Here is a table of points, one per row:
[ 0.9 -1.3  1.5  0.9  1.8 -2.2 -1.6 -1.5 -1.4  0.6  0.1 -2.5  3.1 -2.5
  0.  -2.5 -0.7  0.5  4.   0.3  0.5 -3.5 -0.1  1.5]
[ 1.1  2.1  0.5  1.9  0.9  1.1  1.3  0.1  0.6  0.1 -1.   0.2 -2.4 -0.4
  0.5  0.5  0.7 -1.1  0.8  0.5  2.3 -0.1 -0.1  0.2]
[-0.2 -0.2 -0.1 -1.7  1.2 -1.  -0.1 -1.2 -1.8 -0.6 -1.4  1.6 -0.6 -0.1
 -0.2  0.3 -1.2  0.2  0.1 -1.   1.3  0.7 -0.3 -0.7]
[-2.9 -1.9  1.5  1.9  1.6  0.  -0.2 -1.3 -1.  -0.1  0.  -0.2 -0.7  0.5
 -1.2 -0.6  0.6  1.2 -1.2  0.3  0.9  1.6  0.4  1.7]
[ 0.  -0.1  0.3 -1.1  1.4  0.6 -0.8 -0.3 -0.5  0.4 -0.3  0.  -1.2  0.9
 -1.1 -0.3  0.7  1.3  0.1  1.  -1.2  1.2 -0.5  0.5]
[ 1.3  2.   0.2  1.3 -0.4  0.8 -0.8  0.  -1.7 -1.4 -0.2  0.2 -0.4  0.1
  0.2  1.8 -1.  -2.   0.2 -0.4 -0.6  0.   1.1 -0.1]
[-0.6  1.   0.7  1.7  0.5  0.5 -0.1  0.7  1.   0.3 -0.9 -0.3  0.9 -0.9
 -0.5  0.2  0.2 -2.1  1.6  0.8 -0.2  0.4  0.  -1.1]
[ 0.7  0.6 -1.2  1.1 -0.3 -1.1 -0.7  1.1 -0.3  0.7  0.4  1.3  1.4 -0.5
  0.3 -0.5  1.   0.4 -0.1  1.7 -0.5  0.8 -1.2  1.6]
[-1.2  0.2 -0.1  0.3  1.5 -1.1 -0.2 -1.8  1.2  0.  -0.7 -0.1 -0.4 -0.6
 -1.2 -1.1 -0.1 -0.5  0.7 -0.8 -0.8  2.  -0.8  1.9]
[ 0.9 -0.2 -1.2  0.8 -0.1  1.6  1.2 -1.3 -0.6  0.6 -0.3 -0.3 -1.2  1.2
 -0.6 -0.1 -1.2  0.5  0.7 -1.2 -1.  -1.4  0.  -1. ]
[ 0.8 -2.1  1.   0.3  0.1 -0.3 -1.4 -0.4  0.  -1.9  1.1 -0.3 -0.8 -0.9
 -0.4  0.5  3.1  0.5  1.   1.1 -0.3  0.  -1.  -2.1]
[-0.9  1.2 -1.3  0.2  1.1 -0.2 -0.4 -1.   0.6 -1.1 -0.6  0.1  1.2 -0.6
 -1.6 -1.4  0.8 -0.8  0.2  0.8 -0.4  0.3  0.  -0.4]
[ 0.5  0.5  0.2 -0.6  0.5  0.7 -0.2 -0.2 -1.3  1.3  0.5  0.1 -0.7 -0.1
  0.4  0.3  2.1 -0.2 -0.4  0.4 -0.9  0.6  0.4 -0.2]
[-0.3  0.8  0.1  0.2 -0.6 -1.5 -0.5  0.9 -0.3  1.2 -0.7  0.6  0.1 -0.8
 -1.5  0.4  0.8  1.1 -0.8 -0.4  1.3 -1.5  1.5  0.3]
[-1.8  0.1  2.4 -1.   0.4  1.3 -0.9 -0.9  2.3 -1.  -1.5 -0.5  1.3  0.2
  0.4 -0.7  0.2 -0.4 -1.4  0.8  0.6  0.4  0.5  2.2]
[-0.1  1.3  1.5  0.9 -1.2 -0.2  1.5 -0.4  1.8  1.1  0.1 -2.4 -1.7  1.1
 -0.5 -0.1 -0.3  2.3  0.2  2.6 -0.4 -0.1 -0.8  1. ]
[-0.9 -2.5 -0.2 -0.4  0.2  0.8  1.1 -0.3 -1.  -0.3  0.4 -1.3  1.   1.
  0.1 -1.1  0.9  0.8 -0.4  0.2  0.7  1.2 -0.1  0.7]
[-0.2  0.5  0.8 -0.7 -0.5 -1.   0.3 -0.1 -1.7  1.7 -0.6  1.1 -1.5  0.2
 -0.9 -0.6  0.3 -1.1  0.   0.7 -0.1  0.  -0.8 -1.3]
[-0.9  0.6  0.5 -1.3  0.5  0.6 -0.6 -0.4 -0.6  0.1  2.2  1.6  0.2  0.
  1.5  0.3  0.4  0.9 -0.4 -1.7 -1.6 -0.8 -1.2  0.1]
[ 1.2 -0.9  0.7 -0.5  0.1 -0.1  0.5  1.1  1.6  0.2  0.8  1.3 -0.7 -1.6
  1.2 -0.6 -1.5 -0.4  0.7 -0.6  1.7  0.7  0.6  1. ]
[ 0.2 -1.5  0.2 -1.3 -0.5 -1.7  1.4  0.9 -0.5 -0.2  2.2  0.   2.4  2.2
  1.6 -0.6  2.7  2.  -0.4 -0.5 -1.   0.7  2.9  3. ]
[-1.5  1.  -0.5  0.1  0.1 -0.2 -0.1 -1.3 -0.5 -1.1  0.5  1.8  0.3 -1.2
  1.4 -0.3  0.1 -0.1 -0.7 -0.4  0.4 -1.7  0.6 -1.6]
[ 0.   1.   0.2 -1.2  0.1  0.1  0.6 -0.3  1.3  0.3  1.4 -1.8  0.4 -0.1
 -1.2  1.1  1.1 -0.6 -0.7 -1.4  0.   0.4  1.1 -0.7]
[ 0.1  2.2 -0.8 -1.3 -2.3 -1.6 -2.3  0.3  1.8 -1.6  0.7 -0.7  2.4  1.6
  0.4  1.2 -0.5 -0.4  0.9 -0.5  2.4 -0.4 -2.  -0.8]
[ 0.3 -1.7 -0.1 -0.3 -0.7 -0.4  0.4  0.4  0.   0.   0.2 -0.4 -1.8  0.7
  0.4 -0.6 -0.7 -1.8 -0.2 -0.5  0.1 -0.9  0.   1.2]
[-2.2 -0.3  0.3  0.1 -0.4  1.3  0.8  0.3 -0.9 -0.5  1.6  1.8  0.8 -0.9
 -0.5 -1.   1.   0.2 -0.9  1.5  0.   1.1 -0.4 -0.1]
[-0.7 -0.5 -0.3 -0.5  0.4 -1.7  0.5  0.6 -0.5  0.3 -2.3 -1.2  0.1  1.7
  2.1  0.3 -0.9 -0.3  1.6 -0.8 -0.2  0.3  0.6 -0.4]
[ 1.7 -0.7  1.4 -0.2 -0.2  0.7 -0.6  0.7 -0.4 -0.7 -1.  -0.3 -0.6  1.2
 -0.5  0.2 -3.1 -0.6 -0.3 -0.4  0.3  0.4  1.   0.3]
[ 2.8  0.5 -0.3  0.  -0.9  0.  -0.6  0.4 -0.4 -0.5 -0.3  0.3  0.8 -0.3
 -0.9 -1.1 -0.2 -1.6  1.4 -1.5  1.  -0.3 -0.8 -1.3]
[-0.2 -1.1  0.1  0.3 -0.3  1.8 -0.8 -0.8  0.7 -0.2  0.4  0.7 -1.3 -0.1
 -1.4 -1.6 -0.3  1.   0.4 -0.1  0.   0.1  0.9 -0.7]
[ 1.1  0.4 -1.7 -0.9 -0.1  1.4 -0.7  0.5  0.  -0.3 -0.7 -0.9 -0.4 -0.4
 -0.6 -0.8  0.3  0.1  0.4  0.3 -0.2 -1.3 -0.2 -0.3]
[ 0.1 -0.8 -1.5 -0.2 -1.1 -2.4  0.6  0.3  0.  -1.7 -0.2 -0.1 -1.2 -0.4
  0.7 -2.  -0.8  0.5 -1.5 -1.5  1.3 -0.2  0.  -0.4]
[ 0.3  1.6  0.7  0.1 -0.9 -0.5  1.5 -0.8 -0.2  1.2  1.5 -0.9  0.6 -0.2
  0.8  1.4 -0.2 -0.1  1.3 -0.2  0.1 -0.3  1.8 -0.2]
[-0.7 -0.6  1.8 -0.1  0.2 -0.8  0.9  0.2 -1.2  0.3 -1.3 -0.3  0.9  0.6
 -0.3 -1.1 -0.5  0.3 -0.2 -0.3 -1.2 -1.   0.4  0.2]
[ 0.5  0.7  0.5  0.3  0.   0.4  0.7 -0.8  0.2  1.6 -0.2 -0.6 -0.8  0.4
  0.6  0.8  1.   0.7 -2.5  0.5 -0.8  0.2  0.  -0.2]
[ 1.2  0.4 -1.2 -0.7  0.  -0.2  0.5 -0.2  0.4 -1.8 -1.6  1.2 -0.8 -0.5
 -0.7  0.   0.   0.3  0.6 -1.3  0.1 -0.4 -1.1  0.2]
[-1.9  0.9 -1.1  2.  -0.5  0.2  0.  -0.4  0.2  0.8  0.9 -0.3 -0.1 -0.2
 -0.4 -0.5  1.3  1.2 -0.3 -1.5 -1.1 -0.4 -0.6  0.8]
[-0.6 -0.6 -1.3  0.   1.7 -1.5  0.3 -0.6  0.2 -1.8  0.4  0.1 -0.8 -0.6
 -1.3  0.1 -1.2  0.2  0.2  1.8 -0.1 -1.7 -0.2  1.4]
[-0.2 -2.5 -1.6  0.5 -2.1 -0.1 -0.4 -0.1 -0.7  1.3  0.5 -0.5  2.1 -1.9
  0.1  1.3  0.  -0.5 -1.   1.  -0.2  0.9  0.7 -0.7]
[ 0.1  0.6  0.5 -0.4  0.4 -1.1 -0.9  1.2  0.4 -0.9  0.  -0.4 -0.2  0.8
  0.3  0.4  0.6  0.4  1.5  0.1  1.1  0.5  0.4  0.7]
[-1.3 -1.6  0.4  0.7 -0.9  1.2 -0.9  2.2 -0.1 -0.2 -1.9  0.7 -1.2 -2.2
 -0.1  0.8 -0.2  0.7  2.3  0.1 -0.6 -0.9  0.7  0.6]
[ 0.7 -0.5  0.7  1.   0.6  1.4  0.   1.3 -0.9  1.4 -0.6 -0.1 -1.2  2.1
  0.7  0.9 -2.1 -2.5  0.5 -0.2  0.6 -1.7 -1.  -1.2]
[ 0.5  1.1 -0.3 -0.3 -0.2 -0.2 -0.7 -1.4  0.8  0.3  0.2 -0.6  1.1  1.2
  2.4  1.   0.3 -0.8  1.4  0.2  0.4 -0.4  0.1  0.5]
[ 0.1  0.5  2.4  1.2  1.6  1.9 -1.  -1.   0.   1.7 -0.3 -0.3 -1.2  0.
  1.  -0.2 -0.9  1.1 -1.2  0.7 -2.  -0.7  1.2  0.4]
[ 0.   0.3 -1.3 -0.1  1.   0.5 -0.4  0.3 -0.6 -0.4  1.3  0.2  1.4 -1.3
  0.4  0.9 -0.7 -0.3 -0.7 -0.5  1.   0.7  0.1 -0.7]
[ 0.7  0.5  1.5  0.3  1.2 -0.6  2.3 -1.9  2.2  0.3  0.3  2.   1.1 -0.7
  0.3  1.3 -0.2  2.8 -0.8  0.3 -1.5  0.4  0.  -1.5]
These points spread out most along one direction. Take the direction at right angles to it along which they spread out most. Then take the direction at right angles to both along which they spread out most. Go by this last direction. How far along it is each point below, from 0 to 99? 50 is the average, and the first point above lies past it. One standard deviation of the points above along it is 16.
[ 0.  -0.1  0.3 -1.1  1.4  0.6 -0.8 -0.3 -0.5  0.4 -0.3  0.  -1.2  0.9
 -1.1 -0.3  0.7  1.3  0.1  1.  -1.2  1.2 -0.5  0.5] 55
[-0.2  0.5  0.8 -0.7 -0.5 -1.   0.3 -0.1 -1.7  1.7 -0.6  1.1 -1.5  0.2
 -0.9 -0.6  0.3 -1.1  0.   0.7 -0.1  0.  -0.8 -1.3] 48
[ 0.1  2.2 -0.8 -1.3 -2.3 -1.6 -2.3  0.3  1.8 -1.6  0.7 -0.7  2.4  1.6
  0.4  1.2 -0.5 -0.4  0.9 -0.5  2.4 -0.4 -2.  -0.8] 20
[ 0.1  0.6  0.5 -0.4  0.4 -1.1 -0.9  1.2  0.4 -0.9  0.  -0.4 -0.2  0.8
  0.3  0.4  0.6  0.4  1.5  0.1  1.1  0.5  0.4  0.7] 51
[-0.6  1.   0.7  1.7  0.5  0.5 -0.1  0.7  1.   0.3 -0.9 -0.3  0.9 -0.9
 -0.5  0.2  0.2 -2.1  1.6  0.8 -0.2  0.4  0.  -1.1] 56
[-0.9  0.6  0.5 -1.3  0.5  0.6 -0.6 -0.4 -0.6  0.1  2.2  1.6  0.2  0.
  1.5  0.3  0.4  0.9 -0.4 -1.7 -1.6 -0.8 -1.2  0.1] 30
[-2.2 -0.3  0.3  0.1 -0.4  1.3  0.8  0.3 -0.9 -0.5  1.6  1.8  0.8 -0.9
 -0.5 -1.   1.   0.2 -0.9  1.5  0.   1.1 -0.4 -0.1] 39
[-1.9  0.9 -1.1  2.  -0.5  0.2  0.  -0.4  0.2  0.8  0.9 -0.3 -0.1 -0.2
 -0.4 -0.5  1.3  1.2 -0.3 -1.5 -1.1 -0.4 -0.6  0.8] 44
[ 0.9 -0.2 -1.2  0.8 -0.1  1.6  1.2 -1.3 -0.6  0.6 -0.3 -0.3 -1.2  1.2
 -0.6 -0.1 -1.2  0.5  0.7 -1.2 -1.  -1.4  0.  -1. ] 51
[-0.7 -0.6  1.8 -0.1  0.2 -0.8  0.9  0.2 -1.2  0.3 -1.3 -0.3  0.9  0.6
 -0.3 -1.1 -0.5  0.3 -0.2 -0.3 -1.2 -1.   0.4  0.2] 68
[ 0.7 -0.5  0.7  1.   0.6  1.4  0.   1.3 -0.9  1.4 -0.6 -0.1 -1.2  2.1
  0.7  0.9 -2.1 -2.5  0.5 -0.2  0.6 -1.7 -1.  -1.2] 56
[ 1.1  2.1  0.5  1.9  0.9  1.1  1.3  0.1  0.6  0.1 -1.   0.2 -2.4 -0.4
  0.5  0.5  0.7 -1.1  0.8  0.5  2.3 -0.1 -0.1  0.2] 47
[-0.2 -0.2 -0.1 -1.7  1.2 -1.  -0.1 -1.2 -1.8 -0.6 -1.4  1.6 -0.6 -0.1
 -0.2  0.3 -1.2  0.2  0.1 -1.   1.3  0.7 -0.3 -0.7] 50
